Here are some points, each followed by its number:
[ 10   7   9  -4   0  -3  -7   0  23 -10   8  13   3 -18 -12  17 -20  16
  -8   0   0 -12  -3  10  10 -10  -8  10 -12  -2 -29   3] 0
[ 23  17  11  -8  14   2  -7   9  38  -9   9  18  -3 -20 -19  28 -28  22
 -11  -3   4 -15  -5   9  12  -5 -21  13 -24  -3 -33   2] 1
[ 21 -34  57  43  -4 -12 -12  -5  -4   4   8  14 -11 -32   5 -32  15  -8
   2   9 -11 -11   8 -16  22  14   0 -26  -4  22  -5  26] 2
[ -7  53 -45 -56   7  13   7  15  51  -6   2   1  17  20 -16  64 -39  24
 -11  -2  13  -4  -8  26 -12 -19 -19  30 -20 -27 -19 -35] 3
[ 45 -78 100  90 -14 -25 -34 -13 -46  -2  10  21 -19 -64  16 -89  28 -20
   9   8 -33 -17  14 -35  37  26  16 -48   4  37   0  59] 4
[  87  -98  127  127   -8  -23  -59  -24  -37  -12   31   47  -35 -101
    5 -115   24  -19   -3   14  -41  -35   14  -38   62   27   -1  -65
  -25   59  -18  106] 5
[ 32  -8  37  14   0  -4 -15  -7  14 -11  13  16  -7 -27  -9   1 -13  14
  -2  11  -2 -23 -11   2  16  -4 -13   1 -22   5 -21  25] 6
[  97  -87  127  127  -10  -33  -65  -23  -14  -15   47   67  -39 -122
   -3  -95    7  -11    4   22  -38  -48    9  -32   67   18   -9  -56
  -46   50  -41  109] 7
[  5  33  -8 -24   5  -1  -4   3  28  -6   7  13   3   0 -22  35 -29  23
 -11  -1   3  -9 -17  15  -9 -20 -19  22 -27 -10 -21 -13] 8
[  61  -98  127  127  -13  -28  -41  -23  -52   -5   18   33  -29  -86
   16 -118   26  -26    5   26  -29  -26   17  -34   52   31   14  -65
   -5   53    0   90] 9
[ -79   78 -127 -115    8   21   50   19   19   17  -35  -47   40  101
    2   86   -5   16    5  -24   31   41  -10   27  -57  -24    8   46
   36  -50   24  -90] 10
[-49  54 -84 -70  13  12  26  13  25   7 -11 -24  23  51  -3  65  -6  13
   1 -10  24  23 -11  25 -32 -15  -4  36   3 -30   9 -57] 11
[ 29 -40  69  55  -9 -10 -24 -14 -24  -1   3  15 -16 -33   6 -52  18  -7
   2  14 -15 -10   6 -17  24  17   5 -31  -9  33   1  42] 12
[ -61   64 -114  -93    4   20   37   18   25    9  -24  -37   31   74
   -3   72   -5   -1    3   -3   29   30  -11   27  -47  -17   -2   35
   17  -43   18  -69] 13
[  8  25 -17 -16   8   4  -1   9  30  -9   5   5   4  -1 -18  36 -19  19
  -9  -4   4  -4 -10   9  -2 -14 -15  15 -14  -6 -17 -17] 14
[ -7 -28   8  22  -1  -8   3  -8 -34  12  -5 -11   0   9  14 -39  25 -25
   9   4 -11  13   6 -14  -6  15  15 -17  27   9  28  14] 15
[ 18 -72  73  80 -13 -14 -15 -16 -55   5   1   5 -25 -34  16 -88  37 -34
  11  13 -19  -6  19 -30  18  36  19 -44  16  37  18  41] 16
[  9 -26  21  28  -5  -4  -7  -2 -19   3  -4  -1  -6 -11   4 -26  11  -9
   0   2  -8   0  15  -9   3  11   7 -13  14  12  11  16] 17
[  6  53 -35 -49   7  13   8  14  53  -8   8   6   5   4 -31  63 -38  34
 -18  -5  13  -7 -16  31  -1 -25 -24  29 -31 -19 -29 -25] 18
[ 28 -80  93  96 -10 -17 -16 -17 -64   9   0  18 -22 -46  24 -96  44 -35
  19  13 -19  -2  22 -39  28  38  18 -55  21  46  25  69] 19
[ 26 -46  72  55  -2 -10 -23 -12 -26  -3  10  26  -8 -52   6 -48  13 -17
   4  16 -17 -19  10 -20  28  13   7 -37  -3  25  -4  44] 20
[-14  -4 -27 -18  -4   6  14  -1 -19   6 -13 -11   1  28  16   7  11  -9
  -1   2   1  12  -1  -1  -9   2  12   1  17  -4  13 -20] 21
[ 38 -17  49  32   0  -2 -21  -1   5  -6  17  21 -13 -39  -3 -28   0  -4
   1  10  -9 -21   9  -8  21  -4   2  -9 -15  18 -18  30] 22
[-11  36 -35 -32   6   2  11  10  36   1   1  -3  13  19 -16  41 -23  14
  -4  -4   5   1  -5  15 -10 -15 -15  17  -7 -24 -10 -22] 23
[ -67  104 -127 -127   12   23   50   31   48   11  -25  -33   32   93
   -5  112  -27   24   -8  -23   34   38  -23   40  -53  -36   -7   59
   12  -56    5 -102] 24
[ 42 -26  62  37   2 -11 -18  -9   9 -13  12  27 -12 -54  -5 -25  -9   9
  -3   8 -14 -21  -1 -10  28   5  -7 -15 -21  20 -22  39] 25
[  82 -111  127  127  -10  -28  -50  -24  -59   -7   24   41  -37 -101
   14 -127   31  -31    6   24  -38  -35   18  -48   56   43    8  -65
   -9   64    4  110] 26
[ 48 -50  89  72  -5  -8 -33 -11 -18  -6  20  31 -14 -61   6 -59  11  -2
   2   9 -17 -22  13 -25  31  14   1 -36 -10  29 -13  55] 27
[-16 -14  -4   6   1  -2   6  -7 -22   5  -7 -12   1  17   8 -17  12  -5
   4  -2  -1  11  -1  -9  -6  12  12  -9  25  -1  22  -4] 28
[  5 -20  26  28  -6  -3   2 -10 -16  -1   0  -1  -4  -9   9 -28  16 -23
  10   2   1   0   3 -13   6  13   5 -14   9   6  15  16] 29
[  5 -27  28  29  -6  -6 -13  -5 -24   8  -5   0 -12  -7   5 -35  17  -7
   3  -1 -10  -1  11 -14  13  11  14 -22  10  13  15  17] 30
[ 30 -56  77  76 -13 -19 -21 -18 -43 -11   5  13 -18 -43  21 -71  22 -16
   5  13 -20 -12   8 -29  32  21  12 -41   2  31   5  56] 31
[ -9 -11  -3  10  -8  -2   3  -4 -15   7 -12 -18   2  15   5  -6   4 -12
   7  -2   2   5   3  -7 -11   7  19 -10  19   1  11   9] 32
[ -3   9 -14 -11   3   7   3  -4   4   5  -5   0   7   2  -7   8  -7   9
   2   1  -3   3  -4   2  -8  -5   1   9   1  -1  -7  -8] 33
[-56  49 -96 -77   4  22  38   8   8  11 -19 -42  22  64   0  50   3  -5
   9 -12  29  30  -5  15 -44 -10   9  32  25 -38  22 -62] 34
[ -86   68 -127 -111    0   24   53   24    9   15  -37  -55   37  102
    6   77   -1   -3    3  -21   26   42  -15   23  -60  -14    6   46
   44  -59   33  -96] 35
[-38   5 -46 -23  -5   3  14  -5 -14  12 -18 -32   4  40  19   6  21  -7
   5 -10  13  27   5   4 -17   3  11   4  33 -15  31 -26] 36
[ 25 -44  62  58  -9  -9 -21  -9 -17   0   8  15 -16 -41   8 -53  13  -5
  -2  11  -8  -8   6 -10  18  17   5 -24   1  20  -5  34] 37
[-57  55 -89 -77   7  12  36  17  20   9 -10 -36  25  63   0  65  -4   2
   4 -13  27  26  -9  18 -33 -19  -5  37  14 -34  19 -62] 38
New points follow, each followed by the number of its nearest point above, looking only along the 2 directions in which the numbered points spread most.
[ -8  30 -33 -33   3  14  13   7  30  -4  -7  -7   7  16  -7  33  -9  13
  -6  -6   3   2  -6  12 -10 -14  -8  24 -15 -13  -9 -28] 23
[ -73  107 -127 -127   13   23   45   27   51    7  -30  -44   38  102
   -9  122  -32   22   -4  -23   34   34  -18   45  -56  -31   -8   65
   11  -58   10 -106] 24
[ 119  -85  127  127   -9  -28  -76  -24    2  -24   41   70  -42 -127
  -14  -97   -7    9  -13   22  -50  -66   14  -28   84   14  -22  -49
  -72   67  -52  115] 7
[ -73  117 -127 -127   17   30   48   23   59    5  -18  -39   40   91
  -25  127  -37   37  -10  -24   37   32  -24   47  -58  -40  -13   69
    2  -56   -5 -100] 24
[ 7  1  9  0 -5  4 -1 -3  1 -1  3  3  1 -8  0 -3  2  0  1  1  3 -3  3  4
 -4  0  1  2  2  6 -2 10] 33
[ 105  -78  127  127    1  -24  -67  -23  -17  -21   39   64  -46 -117
  -10  -91    1    4   -9   21  -28  -45    8  -26   69   14  -15  -49
  -50   60  -47  105] 7
[ 51 -51  93  76  -3 -25 -29 -13 -23  -7  19  28 -28 -61   3 -66  10  -9
   4  11 -21 -25  13 -24  40  10  -5 -32 -16  31 -17  59] 27
[ 15  -6  29  10  -4   5  -7  -2  16 -17   7  13  -8 -23 -11   0 -10  14
  -7   7  -9 -12   4   0  15   1 -14   2 -19   4 -15  11] 6
[ 55 -19  76  45  -1  -7 -34  -4  18 -14  25  37 -19 -65 -12 -28 -17  11
 -10   6 -14 -25  -3  -5  35   1 -17 -20 -36  23 -31  46] 25
[ -68  113 -127 -127   17   30   45   28   54    9  -16  -34   31   90
  -14  126  -29   23   -5  -21   37   21  -16   41  -55  -30   -3   68
    7  -60   -2  -98] 24
[ 23 -35  48  39  -7 -10 -17  -9 -15  -3  12  15  -5 -35   7 -36   3  -8
   1   2 -13 -14   7 -13  19   9   0 -27  -8  17  -5  25] 2
[ 18   0   9  -3   3  -2  -7   1  17  -6  14  17   1 -18  -9  13 -11  17
  -6   3  -1  -8  -5   8  14 -11 -10  10 -20  -3 -20  12] 0
[ 16 -29  39  40  -2 -11  -9  -5 -19   1  15  12  -5 -21   3 -36  17  -9
   6   6 -10  -8   9 -13  18   4   6 -24  -4  12   4  33] 2
[ 59 -57 102  81  -7 -18 -36 -16  -4 -14  23  44 -24 -73   2 -61  -1  -1
   2  15 -29 -26   2 -19  49   9  -4 -30 -26  35 -31  70] 27
[-18 -27  -4  26  -8  -2   4  -7 -41  12 -17 -20  -4  23  10 -40  39 -27
   7   6  -5  15  13 -18  -8  25  20 -26  33  12  34  -1] 15
[ 49 -16  75  38   5 -16 -26  -6  24 -13  25  36 -17 -65 -15 -15 -18  18
 -11   5 -14 -30  -3  -1  34  -4  -5  -3 -40  21 -36  41] 25
[ 41 -27  60  40   0  -2 -24 -10   0 -13  23  27 -19 -47 -10 -24  -6   0
   0   3 -15 -27   5 -14  30   3 -10 -11 -23  23 -18  43] 25
[ -72   40 -115  -75    1   15   37    8  -14   26  -31  -53   23   87
   12   38   18  -17   13  -16   23   38   -2   10  -48   -3   23   24
   47  -33   48  -62] 34
[-17  55 -71 -66  20  14  14   8  44  -5  -4  -1  25  40 -15  68 -25  24
 -10  -9  13   5  -9  23 -21 -25 -16  33  -9 -31 -15 -45] 3
[  8 -41  46  47  -9 -14  -7 -11 -36   6  -4  -1  -8 -19  16 -44  25 -22
   8   5 -15   3  15 -22  14  11  14 -22   8  18  20  31] 30
[ -4  21 -14 -18   1   1   1   1  17   0   8   1   8   7  -9  17  -6  10
   1  -2   2  -1  -3   8  -4  -8  -4  13  -8   2  -2 -12] 33
[ 4  5  2 -2  0  1 -1  5  4  0  1  2  5 -3 -6  7 -4  5  0 -3  7 -2  3 -6
 -1 -6  2  0 -4 -2 -7 -3] 33
[ 46 -78 101  88 -18 -18 -32 -17 -46  -6  12  26 -22 -55   8 -94  22 -16
   8  14 -26 -20  12 -34  40  28  14 -50   2  43   0  62] 4
[ 28 -23  44  29 -11  -8 -22 -10  -7 -11  11  17 -10 -28  -6 -24  -2   5
  -6  12 -16 -17   2 -12  20   5  -4 -15 -20  12 -11  32] 22
[-14  44 -48 -50   6  14  10  13  43  -5   3   1  18  15 -20  61 -27  29
 -10 -11  10   0  -9  25  -8 -17 -24  33 -17 -22 -24 -41] 3
[ -57   86 -126 -112   11   24   39   17   53    8  -21  -22   32   81
  -17  103  -25   26   -9  -19   27   32  -14   30  -44  -30  -10   59
    3  -49   -6  -87] 24
[ -94  121 -127 -127   17   33   67   30   67   16  -32  -58   48  125
  -10  127  -34   21   -6  -22   50   50  -25   45  -71  -37   -6   79
   23  -72   12 -127] 24
[ -81  104 -127 -127   11   25   45   26   53    8  -23  -43   34   92
  -12  125  -29   32   -7  -23   31   33  -21   42  -66  -37   -5   68
   12  -61    8 -101] 24
[-32  15 -48 -22  -4   1  23   3 -17  13 -13 -19  10  41  11  11  11 -10
   5  -6  10  18   2   6 -26   5  11   4  33 -12  28 -27] 36
[ -58   94 -126 -114   13   24   40   26   55    6  -19  -31   35   73
   -8  103  -27   23    3  -18   35   24  -13   38  -44  -35  -13   60
    3  -49    6  -72] 24
[-21  33 -49 -40   4  17  21  12  23   4 -10 -10  11  27 -14  43  -8   7
  -1  -3  12   7  -1  10 -13 -15  -6  20   2 -19   0 -31] 23
[  7 -42  38  45  -5  -6  -9  -7 -35   4  -2   1 -14  -9  10 -48  18 -18
   8   7 -14   5  16 -16  14  15   9 -26  20  18  13  23] 30
[ 24 -41  50  39  -4  -8 -17  -6 -19  -2   2  10 -10 -27   2 -40   6  -7
   0   0  -7 -14   5 -15  20   9   3 -20  -2  14   2  29] 2
[ 25  21  11 -12   3  -1  -7  -1  34 -16  17  18  -1 -21 -22  31 -29  27
 -18   4   6 -18 -12  12   8 -12 -16  17 -36  -1 -30   5] 1
[ 50 -52  89  68   3 -10 -36 -13  -4 -14  29  32 -28 -65 -11 -41   0   7
 -10  14 -20 -36   9 -17  41  10 -17 -20 -32  31 -24  56] 27
[ 57 -60 101  82  -7 -14 -38 -11 -22 -14  19  38 -26 -68  -2 -73   6 -14
  -3  13 -19 -24   9 -27  46  15  -3 -39 -17  37 -13  68] 27
[-28  15 -47 -30  -1   8  20   3  -9   8 -12 -23   9  39  12  20   8  -6
   4  -7   9  15  -1   6 -25  -2  13   6  23 -12  21 -29] 36
[-42  49 -79 -65   8   9  30   7  28   6 -12 -20  17  57  -5  63 -14   8
  -7 -13  18  14 -11  22 -26 -20 -11  31   6 -33   4 -56] 11
[-23  31 -50 -43   2  14  19   5  12   4  -6 -15  10  36 -10  31  -8  11
  -2  -4   6  11   4   9 -19  -7   3  22   8 -26  17 -36] 23
[  85 -100  127  127  -14  -29  -53  -21  -36  -15   23   40  -36  -96
    7 -110   22  -10    3   15  -36  -41   15  -36   58   29   -1  -61
  -18   62  -20  103] 5
[ -73  122 -127 -127   23   30   42   26   78   -1   -7  -41   39   90
  -24  127  -52   41   -7  -17   36   26  -26   54  -55  -50  -16   79
    2  -68  -14 -112] 24
[-19  42 -47 -47   7  10  15   6  27  -2  -2  -4   9  24  -9  45 -16  15
  -5  -6  12  11  -9  18 -15 -12  -9  30  -8 -18 -12 -29] 23
